Each path below is one point turned by a fixed rotation once a step. After each direction that follows a path, write how fast that rotation turns it, in deg/step (0 if it stays still).
Each turn is a multiple of 5 degrees from 10 to 175, or 0.

90  192  141  214  188  51  192  -42  -74  40  372  -175  -66  511  86  55  -271  123
308  16  146  121  243  -128  152  -183  -348  -156  222  -223  112  389  -71  -7  -196  -166
258  180  -58  151  46  -154  210  -140  -99  -44  114  58  -187  536  -7  0  -411  60
273  137  9  143  147  -199  45  11  -370  -14  222  -112  47  422  5  297  -146  142
178  169  173  166  123  86  241  -5  -71  42  332  -220  -115  537  132  8  -240  101
200  43  105  184  300  -134  151  -198  -314  -172  248  -179  163  375  -99  30  -258  -114
354  121  -8  92  -2  -149  245  -120  -156  -56  84  47  -198  551  9  -16  -334  19
176  194  -25  213  211  -205  38  -5  -331  -13  247  -75  53  405  -16  327  -231  177
250  134  205  115  48  58  255  25  -148  30  316  -233  -66  541  113  4  -163  36
111  102  82  211  343  -100  140  -219  -217  -151  265  -130  104  377  -97  14  -344  -86
441  105  5  49  -30  -182  219  -82  -233  -69  78  -16  -161  535  2  -4  -271  -18
102  215  -44  232  205  -129  52  -26  -236  14  255  -22  -18  457  6  314  -292  211
309  81  216  96  78  11  208  64  -239  -13  285  -306  -3  493  109  31  -109  10
73  146  63  239  308  -69  189  -237  -132  -138  288  -80  48  426  -52  -23  -395  -52
457  72  17  54  28  -240  159  -94  -321  -95  68  -58  -60  495  -25  49  -225  -45
101  -6  137  65  -45  -60  115  -8  -33  -108  84  -63  -25  -15  -83  65  -172  128 -> 0
-129  80  -27  58  -13  84  58  -33  193  46  23  96  -126  64  36  -63  -128  71 -> 170

-35  -10  74  280  101  -120  145  35  -456  185  -2  397  305  -22  194  -6  -217  -295
-19  188  -30  -37  158  164  454  -154  -11  -29  -7  479  304  281  -75  115  -199  -161
-77  -41  75  255  143  -120  161  48  -448  207  30  367  330  6  137  -72  -229  -332
-32  232  -9  -39  112  185  472  -131  -48  -42  -43  502  282  260  -18  182  -196  -164
-68  -66  30  241  181  -133  167  19  -437  202  54  354  344  33  108  -166  -225  -332
-19  230  8  1  81  158  455  -130  -85  -26  -72  519  224  240  15  262  -166  -184
-65  -39  28  199  214  -130  181  8  -395  198  84  344  399  83  53  -197  -261  -304
6  207  16  24  55  165  425  -108  -125  -29  -89  563  194  174  57  285  -149  -190
-72  -42  26  176  258  -144  207  -8  -331  189  87  311  408  132  16  -240  -270  -262
-13  176  28  53  33  181  398  -102  -178  -18  -86  560  164  124  76  301  -149  -239
-64  0  -5  150  293  -159  252  -43  -298  202  96  290  468  201  -21  -231  -261  -237
-14  155  36  79  5  173  324  -55  -216  -25  -120  613  138  66  141  286  -126  -268
-29  29  2  119  269  -112  288  -50  -248  176  76  276  454  233  -43  -199  -284  -209
-24  127  40  114  13  163  315  -47  -267  -6  -115  615  127  31  167  252  -122  -323
-60  81  13  100  284  -105  356  -77  -212  161  95  256  457  278  -55  -161  -292  -160
-147  54  -103  -5  -24  -12  -76  80  -17  -104  136  -78  52  -130  -126  122  -13  10 -> 0
45  165  -15  -16  -31  -22  34  -87  164  -28  -19  -72  142  159  -66  40  -51  85 -> 170

-234  25  -59  -47  -269  174  399  3  -50  128  202  15  149  -159  -75  -468  254  15
-248  332  -31  -117  -361  -161  169  -260  97  242  69  -65  179  -21  -292  -230  180  49
-177  136  300  -163  -257  -75  449  -2  149  -62  143  1  14  -59  -158  -369  161  -184
-96  291  -132  -123  -405  -26  301  -25  -20  -37  392  -36  215  -96  -81  -250  172  132
-62  385  144  -117  -319  25  342  -314  -122  34  -64  57  201  46  -130  -360  51  -134
-133  207  -69  -141  -443  -108  399  96  -34  23  179  148  -83  -162  -220  -197  113  -241
-226  161  -95  33  -235  155  370  -70  -180  177  129  -74  193  -137  -101  -479  163  23
-238  265  5  -149  -396  -143  210  -262  119  227  2  111  75  -32  -308  -206  220  -62
-254  137  204  -55  -225  -106  443  103  95  -11  229  -152  3  -118  -194  -387  143  -153
-109  219  -56  -149  -399  27  275  -155  57  24  313  44  274  -42  -50  -287  235  194
-82  452  196  -140  -302  -159  351  -228  -43  -7  1  -77  114  17  -228  -273  2  -166
-85  129  -30  -173  -456  9  441  91  -18  -85  248  230  -4  -136  -97  -288  144  -184
-186  331  -178  21  -296  71  291  -146  -230  170  118  -98  222  -105  -144  -368  110  9
-218  163  86  -191  -361  -57  312  -205  111  193  -90  197  -11  -68  -271  -276  214  -214
-279  144  16  -31  -266  -103  382  138  36  52  317  -180  31  -188  -210  -336  164  -46
76  69  155  -63  -5  -75  -8  -27  115  -175  124  -62  79  79  54  28  -5  99 -> 55
212  -27  -72  -56  21  75  -45  48  141  -18  -106  -85  -24  -118  -90  -42  -65  53 -> 0
3  -52  -140  53  14  125  10  64  -74  -5  159  -51  106  -44  105  -67  42  159 -> 125
-23  87  91  106  128  -1  49  26  -114  -11  -46  -223  10  -3  -18  -101  -99  -42 -> 170

302  -127  -187  221  -82  -202  417  293  -118  265  82  134  -4  -69  21  133  3  284
302  -208  -215  234  -105  -17  227  334  18  468  -61  239  18  78  84  -51  25  45
147  -82  -115  414  -100  14  241  142  254  414  -92  295  -253  -12  -88  -112  -94  14
227  192  -217  236  -225  9  268  68  191  368  61  72  -337  -276  -9  -63  -25  90
214  3  -308  81  -387  -214  204  -11  38  377  60  46  -221  -202  203  -209  68  -102
4  -262  -161  189  -261  -415  268  -39  -21  227  72  217  -277  -217  122  -57  52  -71
45  -204  -240  202  -49  -247  318  170  -109  225  202  196  -196  -310  185  277  23  51
114  -197  -293  259  7  -23  229  297  -78  425  148  94  -24  -53  357  134  6  -99
-32  -149  -104  514  54  -32  296  147  114  387  64  98  -156  87  228  -81  -114  -139
109  154  -102  473  -6  -71  460  72  89  281  161  -87  -221  -53  103  -39  -102  128
301  74  -198  207  -232  -202  422  105  -61  335  117  -154  -35  33  147  -233  52  120
193  -212  -80  249  -261  -392  366  79  -25  282  -44  167  -41  58  -6  -227  72  112
221  -187  -148  228  -119  -259  343  193  -23  242  2  336  -145  -170  -113  136  -6  249
329  -112  -303  131  -155  36  156  305  33  456  -4  256  -106  -152  79  81  35  52
79  -148  -224  300  -168  20  91  120  209  471  -79  287  -273  -81  102  -107  -22  -196
62  9  -54  -119  -134  34  -112  -34  78  36  -87  152  -101  -131  -119  -7  34  -14 -> 35
123  150  -91  -85  7  82  28  72  -54  -11  99  -103  13  -111  20  133  11  119 -> 115
-27  6  -99  -147  34  -38  102  -57  28  80  -67  60  -53  76  109  7  -210  74 -> 0

64  -87  -269  -545  258  116  37  5  113  291  -2  -44  -55  372  -140  -66  28  171
-128  -141  -12  -465  124  170  212  -213  82  86  57  -240  -75  358  -337  -41  -78  -167
269  -349  33  -517  -44  50  203  -184  28  82  274  16  -47  284  -186  -185  8  -7
302  -126  -146  -426  236  48  228  -163  -15  324  19  -4  -40  236  -277  49  -31  262
3  -189  -39  -380  64  226  348  -230  -89  184  -117  -284  22  202  -312  -3  102  -87
191  -380  -128  -532  -100  152  127  -59  -50  145  51  -76  58  236  -41  -233  240  -19
65  -99  -234  -534  238  108  32  10  119  304  -12  -20  -29  351  -157  -67  40  178
-135  -149  -6  -472  135  181  212  -203  82  81  61  -258  -42  341  -315  -64  -74  -157
259  -356  21  -492  -38  36  210  -184  12  60  260  12  -55  290  -187  -185  -8  5
292  -110  -151  -433  234  49  245  -146  -3  323  9  -27  -43  241  -275  51  -3  265
10  -183  -62  -391  50  229  352  -227  -94  179  -116  -285  55  216  -321  8  117  -82
170  -367  -132  -525  -110  126  117  -60  -47  120  87  -78  70  261  -37  -225  204  -12
75  -96  -247  -538  261  116  16  11  125  311  -18  -63  -55  351  -154  -50  16  174
-125  -145  -18  -457  138  184  215  -206  85  82  60  -253  -56  351  -336  -53  -95  -145
245  -358  27  -479  -45  22  194  -180  20  67  281  3  -56  296  -187  -169  -5  0
90  96  -109  -12  141  -52  -67  75  40  127  -32  98  -29  13  17  63  -29  194 -> 120
